(in the rows, 128 means zero)
Rotation paths and how fast each direction turns (degrees per step)
Each turn is a multiple of 5 degrees from 10 to 175, or 0.
Each row of a path follows its step; steps can be skipped.
Path 1:
step 0: [121 128 136 127 138 122 123 129 131 131 135 124 126 131 134 122 131 126
 129 126 127 116 129 136 134 136 123 126 130 120 132 127 125 137 121 138
 132 127 131 127 133 117 131 129 135 121 125 129 132 131 124 127]
step 1: [120 123 131 127 128 125 118 123 129 130 129 132 132 124 131 136 123 128
 127 136 123 117 119 138 132 132 133 133 122 119 133 132 125 132 127 134
 126 125 124 123 128 120 129 129 123 117 124 126 134 129 130 138]
step 2: [127 124 120 134 132 124 127 121 129 133 127 124 129 126 134 134 115 123
 118 137 128 120 131 129 135 126 138 125 131 122 122 129 133 129 128 130
 133 128 116 123 122 123 129 127 122 130 130 122 134 124 126 135]
step 3: [124 127 121 127 126 128 122 125 133 130 126 129 126 132 128 127 130 126
 127 140 128 129 131 128 133 117 127 121 122 124 117 126 136 134 125 127
 133 125 114 124 119 120 136 135 137 132 128 125 129 124 133 125]
step 4: [126 122 131 133 121 126 124 126 117 133 127 127 125 130 129 130 134 126
 135 130 137 129 124 129 135 125 120 127 129 124 123 124 123 137 123 136
 137 131 117 123 126 123 124 132 136 127 132 129 131 120 128 113]
step 5: [122 121 131 137 128 126 123 130 130 133 131 132 128 128 131 130 138 124
 129 131 125 123 125 128 127 130 115 124 127 126 122 128 117 136 126 137
 131 123 126 130 141 123 126 133 127 126 134 132 143 128 122 130]
step 6: [121 133 127 134 130 126 124 124 132 126 129 133 127 127 129 139 125 119
 131 130 121 120 120 137 132 121 121 125 128 114 123 125 123 126 127 125
 124 126 125 131 132 129 122 123 118 121 129 132 137 126 124 129]
step 7: [132 131 123 128 137 118 126 129 131 138 120 121 126 130 126 136 129 117
 128 133 120 120 129 130 134 122 125 126 130 118 126 122 136 126 126 127
 133 124 122 126 130 129 133 121 123 128 129 122 130 139 125 125]
step 8: [126 128 133 129 135 128 122 133 133 133 118 133 130 123 124 142 131 124
 128 132 128 129 130 123 139 122 123 131 121 131 125 122 138 137 121 124
 133 128 123 117 123 125 128 130 132 122 125 126 127 134 135 125]
step 9: [125 125 134 134 140 129 126 129 125 123 125 126 131 129 130 132 131 124
 119 125 132 128 126 127 143 127 126 130 139 134 125 125 125 143 123 132
 132 131 117 128 130 127 127 128 138 120 125 126 130 124 127 127]
[128 127 127 126 126 131 127 130 128 128 127 129 127 129 130 125 128 125
 128 125 130 128 126 127 128 127 124 127 129 128 129 127 124 129 128 128
 128 128 131 128 129 126 128 128 129 129 129 127 128 126 128 128]
65
